(in the rows, 128 means zero)
Each path below is one point turned by a fixed rotation once a step. After each direction that follows a path, write how fast that rotation turns it, in deg/step (0 if it stays still).
Each turn is a multiple of 5 degrees from 10 to 175, or 0.
Each row of a path follows its step; steps can be skipped.

step 0: [135 131 125 138 128 140 122 129 120 128 132 121 128 129 130 134 129 121
 135 128 127 130 130 132 131 122 128 131 123 123 127 126 124 127 127 120
 127 128 131 136 118 132 124 128 124 131 125 139 129 139 137 128 135 131
 122 136 129 125 125 138 122]
step 3: [141 132 132 129 131 121 133 136 123 133 130 124 126 130 123 119 142 126
 132 132 121 125 131 129 123 127 126 133 120 130 128 125 122 130 134 123
 123 131 123 127 122 123 130 124 127 127 129 119 136 127 128 130 128 133
 136 119 120 131 136 126 125]
step 6: [122 131 119 133 133 131 133 128 127 130 121 125 125 137 125 130 117 124
 129 125 123 138 128 125 130 120 134 137 135 123 128 120 128 118 135 128
 137 128 127 122 132 132 126 123 122 125 127 127 130 130 124 133 133 129
 123 125 120 120 138 126 123]
step 16: [127 129 122 139 131 131 127 134 126 128 132 121 128 131 122 134 140 119
 128 134 130 128 129 125 120 121 135 130 127 121 117 129 130 134 131 121
 123 139 127 122 121 125 129 129 127 125 127 120 131 133 137 128 133 132
 137 127 131 129 131 126 135]
step 20: [129 140 126 120 128 134 132 131 123 129 124 131 130 142 134 120 131 133
 130 121 123 121 129 125 131 124 125 139 133 124 130 130 126 126 127 127
 131 140 133 125 125 133 126 126 130 129 127 139 131 129 124 124 128 128
 140 124 128 126 125 130 117]
step 23: [135 126 120 134 136 127 121 129 127 130 131 130 121 136 124 130 122 126
 128 128 136 131 131 128 118 132 136 136 126 129 117 130 127 143 133 124
 129 131 125 135 121 133 126 133 128 124 135 132 135 132 121 132 135 130
 125 130 130 125 134 128 123]
step 24: [122 126 125 131 127 134 127 124 119 128 116 132 122 130 125 125 135 124
 129 130 127 142 122 133 121 123 138 132 124 128 124 125 136 127 128 128
 131 132 126 121 120 134 133 129 126 124 134 123 134 132 125 133 134 131
 115 127 122 129 135 122 124]
step 27: [126 132 119 124 130 128 125 126 126 129 131 130 135 130 137 129 128 123
 135 126 122 123 120 124 123 123 130 133 118 122 128 124 126 121 132 124
 111 129 130 125 132 136 124 113 129 130 130 126 126 125 123 124 123 128
 133 129 134 128 128 123 121]
step 39: [127 142 133 138 135 131 123 122 121 125 127 134 127 141 128 130 132 127
 134 120 128 131 128 128 124 130 138 131 131 125 125 129 132 127 128 120
 122 127 128 125 130 127 130 124 118 132 130 124 124 131 129 131 139 137
 135 128 126 126 130 131 119]
[130 130 128 126 129 130 128 128 127 126 129 131 127 127 128 126 128 128
 125 127 128 129 128 131 128 125 125 127 129 128 130 127 128 127 128 129
 129 128 128 128 128 128 128 126 129 127 127 128 130 127 130 130 130 128
 127 127 129 126 126 127 127] : 60
[129 128 130 128 130 129 126 128 126 126 129 125 129 126 129 132 129 125
 127 129 126 127 127 128 129 129 126 129 126 129 127 127 126 127 128 129
 127 126 130 126 128 129 129 127 129 127 130 127 127 130 129 129 129 127
 129 129 127 130 126 127 129] : 25
[125 130 129 129 125 129 127 129 132 127 128 129 128 128 127 129 127 128
 130 125 127 127 127 128 130 127 127 129 128 129 129 126 128 126 126 126
 129 127 129 127 127 129 127 127 127 130 127 129 127 130 127 131 129 128
 128 128 128 129 129 129 126] : 55
[129 127 129 127 129 128 128 126 127 127 125 127 129 129 130 128 125 129
 128 130 127 128 127 130 127 128 128 132 126 131 127 128 129 128 129 126
 130 126 128 128 129 130 129 128 128 128 127 126 130 127 126 129 128 131
 129 127 128 127 129 128 126] : 20

step 0: [125 125 136 127 128 131 137 127 124 130 131 111 127 127 132 129 133 122
 128 128 119 127 132 125 134 134 129 132 128 134 126 139 133 120 126 124
 131 132 129 136 123 131 120 130 125 132 125 135 128 128 126 128 132 132
 133 128 122 123 136 130 133]
step 1: [124 122 127 125 131 133 137 123 129 130 131 136 119 119 123 135 124 134
 118 125 124 126 126 131 128 130 122 128 125 128 131 137 135 126 128 129
 122 126 128 126 133 132 120 127 127 121 125 140 128 132 122 130 126 119
 130 121 127 130 131 133 138]
step 3: [127 126 136 125 130 128 134 127 128 132 127 128 126 121 120 122 138 128
 134 122 126 130 123 124 136 136 131 122 121 122 118 129 125 122 131 133
 120 128 134 132 128 128 126 129 131 126 130 125 131 131 123 121 135 136
 127 128 121 129 138 137 131]
step 13: [131 119 139 124 125 125 135 129 123 132 132 132 126 129 125 139 128 130
 134 128 120 128 128 126 131 136 125 123 131 123 128 131 129 123 125 133
 133 124 121 130 131 124 129 132 133 118 119 134 131 127 128 125 130 137
 132 125 126 127 142 131 126]
step 27: [124 126 130 124 137 130 132 127 134 134 125 124 124 126 122 128 132 132
 124 128 121 123 114 136 126 129 133 131 123 132 131 129 128 137 132 131
 133 130 130 134 128 131 114 126 126 129 124 136 122 137 122 131 133 124
 136 128 124 129 126 128 131]
step 30: [133 124 134 126 130 132 132 128 125 126 133 132 131 123 138 122 137 126
 132 125 122 127 115 140 127 122 131 130 119 127 130 131 127 127 132 127
 137 126 123 128 124 125 124 119 127 126 128 127 124 130 124 119 131 128
 123 130 122 129 138 133 132]
step 36: [136 126 138 128 127 134 131 124 125 132 127 133 123 118 126 133 138 129
 136 128 119 131 129 125 124 142 131 126 131 124 127 132 128 121 132 133
 135 126 128 131 124 126 130 134 130 126 129 136 133 128 123 124 137 131
 130 126 131 134 135 133 125]
step 37: [127 127 127 122 130 132 122 122 125 137 133 124 119 124 124 130 130 132
 128 124 125 128 119 127 131 126 138 126 121 134 125 127 123 127 124 137
 125 128 129 134 131 132 123 134 119 120 129 122 132 137 123 130 129 130
 127 123 126 133 133 133 140]
step 38: [127 130 137 131 126 138 131 125 125 135 128 130 132 126 139 123 134 122
 132 127 123 127 124 128 130 119 129 121 121 129 128 134 137 128 127 125
 135 127 133 127 131 135 121 124 118 130 123 133 129 123 130 128 128 132
 135 131 120 128 130 134 138]
[129 128 128 128 128 127 128 126 126 129 128 130 127 128 126 131 127 129
 130 129 128 129 129 127 130 127 130 130 127 128 126 128 128 127 129 130
 129 128 128 128 126 129 131 131 131 126 126 126 129 127 129 127 128 127
 127 130 131 132 127 127 127] : 95
[128 125 127 131 128 128 125 129 128 129 129 127 128 127 128 130 127 128
 129 128 129 129 128 126 126 128 128 127 131 126 127 123 130 129 130 128
 127 128 127 128 127 127 127 129 128 128 127 129 128 129 126 125 127 128
 128 128 129 128 130 128 131] : 95
[128 126 128 126 128 126 126 128 129 127 131 128 128 128 128 128 125 129
 128 125 127 127 128 129 127 128 130 129 125 127 130 127 128 127 130 129
 126 128 129 127 130 130 126 126 129 128 130 129 130 129 128 129 129 128
 130 127 128 130 127 127 129] : 140
[128 129 128 129 129 128 128 128 126 128 129 127 129 126 126 127 129 127
 127 127 128 129 130 126 130 128 128 126 129 127 128 129 127 129 129 129
 127 127 131 127 128 133 129 127 125 129 127 129 130 127 129 128 130 126
 128 125 128 128 126 131 129] : 20
[127 129 128 131 128 129 127 129 129 127 126 127 131 128 129 127 130 128
 128 128 126 131 128 128 127 128 128 129 125 128 128 129 128 128 130 130
 128 128 131 129 124 125 124 128 130 129 128 127 129 127 128 127 128 128
 130 128 129 128 127 128 127] : 120
